Each row is where one point has got to under a steady rotation. How many steps took it there?
The counts run from 0 to 248.
[ -8.7  -6.7 -12.3 -17.5  -3.2 -16.0  21.6 -12.4 -11.9 -10.5 -20.1  12.1
  -7.9   0.6  12.4 -10.9 -32.7   3.9  -3.3   3.1  -8.1  -3.0  17.6  -3.6
 -27.7 -20.0  18.4 -29.5  -2.8 -15.5  22.7 -11.8   3.1  -6.1  -0.2 -10.3
  19.5] : 232
[ 22.2  -3.7 -24.3 -16.5   2.3   3.6  -4.3  -1.0  19.9  13.8  15.0  -2.2
  20.3   4.7 -26.8  10.3   2.3 -21.3  22.5  -4.4  20.9  -1.7 -17.5   1.1
  -7.0  10.0  31.7  22.1  -5.9 -10.1  -4.8   3.3  -2.3  -5.4   9.3 -19.7
  16.5] : 14
[ -6.7   2.8  10.3 -27.8 -23.2   3.3   3.1   9.0  -7.4 -27.6   5.1   0.1
 -21.1  -5.2  17.8  -6.5   9.2  10.2 -18.2 -30.7   6.5  -2.3  15.1  -6.3
  -4.8 -16.1  -7.2  -6.4  11.2 -32.5   9.0  -1.4  19.1  -2.3  -1.4 -18.5
 -14.3] : 246
[ -9.8  15.7  29.4 -10.2  -2.3  19.0 -10.0   5.3 -18.7 -20.5  -8.6  -8.9
   6.6  -8.0 -20.2   3.8   7.7 -16.5  -1.0 -14.9   2.5  17.9  18.6   0.7
   6.7  -3.2 -16.4  11.7  23.7  13.3  -4.2  -7.1   1.1  24.9  36.8  -9.5
   0.1] : 137
[-13.0  12.8  -7.9  20.9  22.3   0.1  -4.3  11.7  -2.1  -7.7 -13.1 -13.8
  11.1  13.4 -18.8   4.4 -14.5 -13.1  11.0  22.9 -23.0  -4.2  -7.5  -8.1
 -15.2 -30.4   7.9  17.6  -4.2  30.1  -1.7  12.7 -20.9   4.8   1.8   4.4
  18.5] : 17
[ -2.3  -7.5   4.8 -13.1   1.9 -28.6  17.9 -17.8 -23.0   8.9   9.7  -2.1
   6.5 -10.7  34.9  15.2 -19.9 -19.9   5.8  -1.3   7.6 -34.7  -3.2 -24.8
  -2.4   2.4  -4.4 -10.4  11.9  -7.6   2.7   5.8   1.2   8.1 -21.9  -9.6
  17.3] : 230
[ -9.1 -10.0  -9.5  -3.5 -12.7  -4.7 -10.8   9.6 -27.0 -11.5   5.4  15.4
  17.4 -18.4  10.8   6.0  15.2  30.1  18.7  24.3 -20.8  18.8   9.1   7.1
  -3.3  -3.5 -12.4 -34.2   8.6  11.1  -4.0 -25.2   2.4   1.0   1.5   8.8
   9.9] : 98
[ 13.7   3.5   0.4  21.9  15.9  -2.5  -7.4 -12.5 -17.3  19.7  -7.4  -0.1
  18.3   1.1 -10.9  -0.2  -7.8 -36.6  22.0  -3.4   3.4  -2.2  -4.4 -11.2
 -15.4  15.1  12.5  29.8  19.3  30.8   4.2  -3.5 -15.6  -6.7  -0.3  13.6
  23.6] : 4
[  9.3  -2.1 -11.7  -2.5   2.3 -36.9   9.8   4.6 -15.5  -3.1   2.3  -6.2
  28.9  10.0  12.8   8.5  -6.8  -5.3  12.3  39.5 -18.4  -4.7  -7.7  -0.3
 -11.3 -21.5  -9.3 -27.4   3.9  -6.1  -9.2  -9.5 -14.6  -5.5 -11.7  26.6
  11.4] : 79
[-18.2   8.3   9.6  -7.1  -4.5  30.3 -10.9  -5.0 -20.7 -16.2  -9.3  -7.8
 -23.7  -7.1  -8.0   7.4 -10.1 -16.2   4.5 -27.0  15.8  -3.2  17.8  -8.6
  -4.2  -1.5  11.4  23.9  15.8  31.0   5.7  -5.8   0.4   4.2   8.6 -17.5
  16.4] : 11
[-16.0   8.2  -9.3   0.6   2.0 -16.1  -7.5  13.8 -10.4  -3.4  16.6 -16.5
   8.2  -6.1  24.8  12.4   0.5   3.8  -5.7  17.0 -10.2 -32.2 -12.2 -21.3
  -0.6 -33.5  -8.7 -10.7  -7.9  -4.2 -14.0  13.9  -7.8   7.3 -21.2 -17.9
   8.5] : 217
[  3.3  -4.7 -16.8 -14.4   5.8   0.7 -19.9  19.4  32.3  -8.2   0.0 -16.1
   0.4  13.6 -23.9  17.0  22.5  18.3   6.0  -4.3   5.0   1.7 -13.0  -1.4
 -10.1 -15.0  28.8   8.5 -18.6  -6.8  -3.4   7.9   4.0   9.7   9.7 -18.4
  15.7] : 26
[ 26.9 -19.5 -21.1   8.3  -2.5  26.0   7.0  -4.6  11.5  20.5   0.3  15.4
   0.0  -6.9 -25.6 -10.1   1.1   8.2  29.0 -10.6  17.2   8.6  11.0   5.4
  -8.1  10.8  26.8  -3.5  -0.4  -9.3  -9.0  11.8   5.8 -13.2  -7.4 -12.5
  -0.9] : 159
[ -6.6 -17.5  -1.7  -0.9   6.3 -29.7   7.5   0.0 -18.8  -9.2   0.2  -4.4
  -1.4  -6.8  16.3   4.6  -3.1  34.2   2.1  13.9 -20.3  -7.8   1.1 -17.4
   2.2 -22.6 -21.2 -39.9   3.9   0.5   0.5   5.3  -1.7  20.3 -16.9   7.2
  14.6] : 243
[ 13.0   3.2   4.1  28.9  -1.8  35.7  -1.6   9.6   2.1 -14.8 -11.9  -5.2
 -23.5  -9.3 -24.0 -25.0   2.0  24.0  -5.7 -14.9  -9.7   8.9  11.2   2.6
   5.1 -18.3  -6.1   8.4   0.5  -6.8  -5.0  25.0   9.6  17.4  -5.6  -5.8
 -22.7] : 145
[ 12.3  -6.6 -26.7  13.3   0.9  18.0  -9.7   5.3   1.6   7.5   8.5  -5.2
 -16.1 -12.0 -26.7  -4.4  -1.3  35.7  11.8   4.5   3.6 -12.3 -23.8  -9.5
   5.5 -13.6   6.4   6.4 -12.9  12.6 -14.4  23.9   1.5  20.5 -21.9 -17.9
   5.3] : 8
[ 13.8  15.9  16.6  15.2   4.6  13.3 -16.2  26.2  17.7  -1.7  -7.7 -14.7
 -11.2  10.0 -29.8  -3.7  19.0  -7.9 -10.9 -22.0  19.0  13.1  -6.5  -3.9
  -2.2  -9.8   5.2  39.0  -4.7   2.5  -6.5  15.1  12.7  13.7  13.3  14.4
  -4.6] : 164
[-21.1   3.3  15.6  -7.4   2.1  20.3 -15.4  12.5 -20.6 -10.1  -1.5 -12.7
   7.8 -21.2 -29.7   9.3  11.5   6.6   8.5 -10.9  -6.8  15.2  14.8   4.4
  14.1  -7.0 -22.5  -2.9  23.8  19.4 -10.5  -2.3   0.9  30.6  19.2 -15.7
   4.5] : 136
[  9.2  -6.0  16.3   8.7   3.9 -29.4   5.8  -5.0 -15.3   6.7  -7.9   4.0
  10.2  16.1  38.4   9.2  -7.1 -35.1   6.1   6.9   2.4 -15.9  10.7 -14.9
 -17.4   5.9  -7.1   0.9   8.3   2.8   7.3  -5.1  -0.7 -11.7 -17.1  31.2
   7.1] : 67
[ 29.1   9.9 -12.5   1.1  -2.2 -16.4   4.7  -2.1  10.4  16.7  15.5  -2.5
   5.9   6.8  16.5  -2.7  -3.2 -33.9  -1.7   5.6  22.7 -28.7 -17.2 -14.9
 -11.6   0.6  26.8  25.6  -8.8 -19.2  -5.0   9.7   1.0 -15.4 -17.8  -7.9
   6.9] : 203
[ 18.0  12.3  -6.0   8.3   4.2  18.2 -27.4  14.9   3.6   7.7  25.8  -9.7
  16.0  -2.8 -17.2   5.6  23.5 -30.9  18.1  -5.2  18.2  -3.0 -11.3  -0.6
   7.5   0.8   4.3  39.0  15.8   9.4 -16.0   7.5  -5.8  -7.1  -4.5 -17.3
  -8.4] : 2
[ -0.3  -0.8   0.6  15.1  -1.7   0.1   6.0 -12.9 -13.2   4.9 -21.0  10.0
 -31.7  -3.3  10.9  -4.9 -24.6 -15.7   5.1  -8.6  15.4 -16.6  16.6 -19.6
 -26.5   3.5  27.5   7.7  -6.1  21.9   6.2   1.2   5.0 -13.3 -19.8  11.2
  24.5] : 194
[ 12.7   5.9  -8.9   7.0  15.3  11.9  -6.4  20.5   7.2  13.2   6.5 -27.2
   8.7  -1.1 -43.2   1.9   8.1   1.9   1.9   7.1   0.5  -3.9 -26.2  -0.4
  10.9 -20.9 -14.8   2.2  -6.9  -7.8 -28.2  27.5  -8.5  26.4   9.5   6.1
  -7.4] : 153
[-13.0  -1.3  16.0  10.7  15.8 -28.3 -15.7  24.9  -0.4  -2.2  -3.2 -22.7
  10.8  10.6  19.7  27.9  13.1   3.7   4.2  14.7  -9.0 -11.1   1.8 -22.5
  -5.0 -31.0 -10.4  -1.6  -2.0  12.7  -7.8  18.4  -4.2  15.4 -12.4  22.0
  17.7] : 54
[ 32.2 -10.9 -19.0  -0.2  -7.9  16.2  17.3  -7.6  -2.3  -0.2 -10.4  11.4
 -12.1 -19.3 -29.3 -21.7  -2.8  32.3   5.6  -5.2  -7.1   8.9  -1.8  11.9
   2.6   5.6  10.6 -16.3  -6.5 -19.2   6.0   9.1   9.0  29.7  -2.8  -2.5
  -0.5] : 133
[ 27.6  -8.2  -8.9  11.1  -0.6  29.4  21.9  -8.9   0.3  16.7 -14.9  13.2
 -13.9  -6.4 -25.3 -20.5 -17.9  -8.0  12.5 -18.6  15.5   6.3  15.6   6.8
  -5.4   2.2  19.6   7.1  -3.7 -13.5  -7.2  13.8   4.1 -10.4  -4.4  -7.8
 -17.8] : 158
[ 10.0  -4.5   5.2 -30.2 -20.1   1.9   1.6  -1.2  -5.4 -15.6  18.8   2.5
  -2.8  -3.0  24.5   8.9  16.2  -5.0  -6.9 -32.3  14.4  -0.7  13.6  -0.7
   0.9  -3.8  -2.0  -4.0  21.8 -42.9   2.9  -5.5  17.4  -5.6  -2.2 -21.7
  -8.5] : 247
[ -1.5   9.1   3.1  10.5  13.5   9.9   0.8  12.1 -10.2  20.7   1.1 -23.1
   9.0  -9.6 -29.2   0.4   2.3 -14.7   8.9   8.1  -2.6 -12.5 -16.2  -9.5
  14.7 -23.6 -18.5  -6.0   4.0  10.7 -30.4  29.5 -12.9  25.2  -0.3  -5.2
   0.2] : 154
[-15.8   6.9  13.4  -6.7  -1.2 -29.2 -19.5  17.8  12.0 -34.0  -6.8 -11.2
  -1.4  19.9  17.1   8.6  11.2   0.6 -23.2   5.4 -14.4   7.8  -4.4 -16.3
 -20.1 -23.3   1.7   8.0  -3.8  -0.2  19.1  -3.0  10.8  16.7   9.3   9.7
  18.5] : 226
[  7.0   7.5  12.4 -10.4 -10.8   1.2  -5.3 -10.3 -26.1 -18.1  -5.9  20.7
  16.4  -9.4   2.7 -12.8   0.7 -20.6  -0.9  -3.3  -0.9  23.2  25.6  10.3
  -6.6  21.1   0.8  14.1  33.0  -2.2  16.3 -25.4   5.8  -3.1  19.7   2.4
  -0.8] : 112
[-29.4   4.4   6.3 -10.0   2.1   0.2 -28.7  22.5  -0.2  -8.7  13.4 -20.1
   1.2   2.7   1.5  31.2  15.5   0.5   4.7   2.3   5.8   1.6   0.4 -17.7
  -8.3 -25.0   5.0   1.4  -3.4  28.7  -7.7  -1.6  -3.3   4.3   6.9 -13.3
  27.1] : 199
[ 27.7  14.7   6.8  -3.2   3.5   7.2   6.9  -3.6   4.1   0.9  -6.8  -2.2
  12.5   1.2 -29.2 -12.7  -1.5 -34.0  -9.7 -13.3  10.0   1.9  -4.7  10.0
   1.2  16.6   7.8  25.5  20.2 -24.4  -1.2   5.9   6.8   9.1  20.0  -2.5
  -9.9] : 139
[ -0.9  -3.8 -15.0  17.0   5.2 -15.3   3.0  -7.9  -8.1  14.9  -2.6   9.1
  14.2  -3.5  16.6  -1.2 -24.5  -9.3  20.5  28.4  -3.2 -14.7  -3.8 -18.6
 -21.7 -10.7  18.3 -11.8  -6.2  10.7  -3.6   2.7 -14.8 -12.4 -27.4  -0.3
  22.9] : 205
[-15.8  25.9  15.1  -6.1  -0.8  -3.7 -14.6  10.5   7.5 -19.0  -2.3  -9.6
  -2.8  13.7   6.3   8.2   6.0 -39.2 -18.7  -9.4  15.0  -3.5  -0.8 -16.9
 -20.6 -15.5  20.8  44.1   1.7   1.1   3.0  -0.6  -1.4 -16.6   6.8  -3.1
   9.1] : 201
[ 17.1  16.0  12.3  -4.7  -6.3 -23.5  -5.2   5.1  10.5 -13.5  12.6 -15.1
  -9.8   5.1  28.2   1.2  17.7  -5.0 -25.4  -9.3   8.9 -24.1 -13.6 -22.7
  -1.0  -1.9  -3.7  16.3  -1.1 -24.8   2.7  17.7  12.7  15.7 -20.5  -9.3
   1.6] : 228
